One vector is turned by the same rotation once a tick. Each row is the vector after some number of ticks, and that number follows the row.
The counts run from 0 to 490.
[101 131 121 117 102 127 105 132 156 208 113 145 167 121 151 120 120 172
 128 155 120 139 132 141 157  94 135 141  95 171 195 148 106 142 154  97
 115  96 144 104 151 123 112] -> 489
[141  89 154 130 141 103 107 137 162 180 128 127 171 123 108 129 118 122
 171 154 157 128 140 115  96 125 167 188  90 159 142 128 130 159 143 141
 150 102 167 125 118 126 124] -> 481
[151 104 124  92 154 116 133 136 165 121 146 150 108 147  69 157 162  79
  95 134 114 112 145 118  66 121 172 135 150 113 114 150 141 118  77  96
 101 156 122 112 161 123 165] -> 144
[ 70 101  93  74 103 137 132 105 171 163 101 111 148 144 138 144 142 141
 109 163 151 125 113 130 116 141 150 121 104 155 157 147 107 148 117  71
 147 100  61 128 146 159 110] -> 232
[145  94 107 110 117 139 123 153 154 173  77 145  96 124  97 122 165 172
 132 112  97 145  72 117 124 167 109 146 114 141 158 142 112 118  57 139
 102 158 123 112 112 131 125] -> 44
[120 103  90 144 124 122 112 100 169 166 158 149 138 146  92 135 118 102
 136 149 129  88 165 133  98  49 145 161 118 115 135 176 130 129 147  84
 102 102 139 131 172 112 105] -> 182
[160 153 151  91 175 150 160 106 130 147 138 144 132 110 105 193 126 144
  78  90 101 139 139 103  69 116 107 159 133 120 113 160 142  81 132 120
 102 172 148 120  96 121 107] -> 176
[129  89 136 118 143 128 136 144 178 175  94 137 158 132 109 144  88 155
 148 142 157 181 112 134 105 108 126 158  86 160 140 124  77 167  91  97
 119 139 134 109 129 126 159] -> 205
[125 113 153 105 102 108  89 147 171 162  85 150  87 119 114 172 136 149
  99 138  77 144  89 159 121 127 106 153 100 131 138 126 178 128 103 131
 137 142 144 145  83 132 109] -> 476
[115 163 169 166 141 112 157 108 138 168 125 137 116 117  95 130 130 141
  72  98 120 123 122 109 137 131 119 158 140 177 100 146 117 144 110 176
  86 172 150 115 102  99 149] -> 300
[169  91 119  82 135  96 105 109 153 175 164 156 140 134 130 111 136 123
 112 142 103 148 170 147 111 119 193 140 121 123 185 164 112 111 122  84
 113 112 141 109 135 136 104] -> 317
[135  91 152 122 129 134 138 135 164 207 126 166 137 115  95 136 123 140
  88 116 173 168  93 130 137 154 131 135 118 169 139 107  81 135  62 103
 140 157 133 108 104 161 135] -> 403
[112 111 140 112 161  85 125 128 155 139 105 111  80 129  96 139 131 123
 127 151 102 119 135 106  88 145 176 190 102 164 130 147 150 157 111 168
 115 128 152 113  98 101 188] -> 308
[132 150 140  82 170  95 130 121 173 132 118 120 108 159 167 169 122 161
 105 106  94 185 146 148 116 131 131 125 130 144 104 165 156 144 128 129
 116 145 157  96  62 109 113] -> 1
[108 129  85 108 108 122 151 130 198 150 138 141 150 148 113 157 144  98
 148 127 164  93 120 128  96 114 123 158 145 137  73 131 106 141 114 100
 135 118 107 106 117 164  48] -> 170
[110  96 134 146 125  81 125 129 188 136 113 123 101 145  92 127 109  89
 126 157 132  87 131 124 102 116 179 191 107 174 107 135 115 180  85 139
 112 135 154 113 136 107 191] -> 307
[125 123 135 102  99 129 100 137 157 161 100 139  97 120  94 110 185 148
 122 135  66 110 102 129 118 155 153 159 105 140 180 172 158 144 144 138
  67  94 114 106  92 134 142] -> 219
[ 88 166 100 149 102 125 138 156 150 182  87 133 130 132 133 110 141 159
 114 149  94  93 118 132 189 120 100 111 119 189 141 142  96 155  91 151
  93 140 138  91 141 104 135] -> 128
[139 175  93 124 142  92 165  93 128 151 159 117 118 149 116 124 175 138
 104 118 152 131 173  94 124 104 126 159 145 168 101 157 123 111 143 128
 152 171 148  97 122  85 105] -> 460
[100 171 108 130 128  89 128  89 129 144 152 106 145 125 106 166 139 140
  79 135 105 167 163 113  96  78 103 136  97 150 159 170 128 109 152 132
 111 153 110 125 172  86 116] -> 265
[127 119  82 157  90 109  84  96 153 162 140 129 205 119  96 119 184  97
 118 121 127 125 150 120  88 138 133 145 132 121 176 158 144 105 146 112
 136 105  93 130 149 153  56] -> 356
[157 111  88 113 170  99 115 123 146 135 111 109 136 152 122 136 151  95
 144 103  74 121 164 111  75 153 158 155 146 114 152 197 159 109 123 162
  84 137 126 100 134 110 124] -> 246
[173  91 105 131 154 125 156 105 156 174 144 146 116 162  97 100 110 140
 141 104 172 119 144 125 101 107 170 189 126 142  93 170  97 131 117  97
 124 143 147 110 103 117 131] -> 10
[ 90 146 169 113 105 127 120 123 146 164  67 140 149 119 123 114 159 165
 108 139 143 118 104 143 141 183 131 148 103 172 151 128 166 146 140 149
 175 117 111 145  76 153 133] -> 25
[125 119  95  84 126 126 137 123 168 148 151 139  66 124  94 165 185 113
  90 132  86  71 113 104  86  93 153 137 143 137 117 144 125 108 106 111
  95 133 127 111 135 140 105] -> 343
[ 84 137 103 132  93 127 137 116 157 156  91  92 160 134  94 108 130 159
 169 139 193 128 124 124 119  87 117 155 102 171 128 150 107 159 120 102
 128 110 105 101 143  88 161] -> 295
[156 103 145 139 161  87 156 127 121 183  75 114 148 117 132 121 118 155
 137  96 143 150 138  97 104 161 136 164 106 157 155 165 111 127 124 172
 158 161 138 125 112 106 143] -> 410
[105 133 111 133 157  95 100 102 147 126 106  98 152 166  98 114 169 140
 143 138 142 181 131 119  99 177 109 154 112 152 120 185 167 136 101 167
 178 154 133 123  93 105 139] -> 359
[118 126 108 141 110 114 135 166 146 177 111 154 152 116 110 167 151 113
  81 111 123  98 109 121 127 115 106 122 156 118 134 121 104 121  51 111
 125 159 116 124 183 135 105] -> 241
[158 110 138 141 133 140  98 157 194 157 161 175 160 147  94 153 100  90
 119 136 124 131 131 156 118 124 134 148 141 112  97 169 146 131  82 112
  99 140 171 118 111 155 102] -> 279
[124 111 137  83 143 149 126 153 180 161  99 111 110 137 117 178 101 154
 132 123 120 180 107 140  93  89 120 135 107 135 124 162 114 165  76  93
  83 131 142  92 134 113 179] -> 206
[ 84 159 142 109 153 148 121 169 193 141 123 126 170 127 119 197 136 129
 131 154  85 145  91 101  93 137  81 123 104 143 119 110 125 152  99 151
  89 145 129  94 138 136 122] -> 167
[ 71 106  87 136 137 116 107 122 149 151 108  77 135 130  93 163 143 106
 136 149 148 163 134  94  86 118 107 144  98 150 143 142 133 154  83 126
 147 156 106 137 192  96 158] -> 70
[132  88 117 109 180 163 138 117 152 170 153 161  95 146  78 115 153 143
 124 154 136  83 105  85 102 175 174 156 109 167 110 145 114 129  96 116
 136 143 141 139  98 191 135] -> 146
[102 140 176 128 131 126 113 158 158 150  84 146  99 118  90 175 136 149
  91 147 107 131  88 135 114 130  85 164 106 138 113 139 182 147  78 154
 136 159 162 143 100 118 146] -> 475
[144 119 157 112 166 146 126 125 137 182 145 152 173 133  79 119 166 114
 124 111 150 121 147  79 105 143 177 139 133 154 144 150 121 139  91 103
 105 127 153  91 171 117 188] -> 319
[150 103 148 115 125 101  98 100 173 150 130 143 146 152  88  99 139 102
 109 126  79 136 139 152  99 148 173 150 113 136 164 181 146 118 153 116
  79 106 128 121  85 121 143] -> 21
[130 114 121 118 206 130 145 114 147 174 158 113 103 136 119 150 139 143
 142 100 135 163 131  86  98 160 137 179 116 174  81 129 125 153 115 151
 120 149 167 102  72 146 109] -> 371
[ 62 132 133 127 114 188 125  98 173 161 105 113 156 121  93 122 124 172
 145 124 168 126  89 124 117 129  99 156  91 171 125 144 122 158 129 110
 108 116  93 136 108 144 137] -> 96
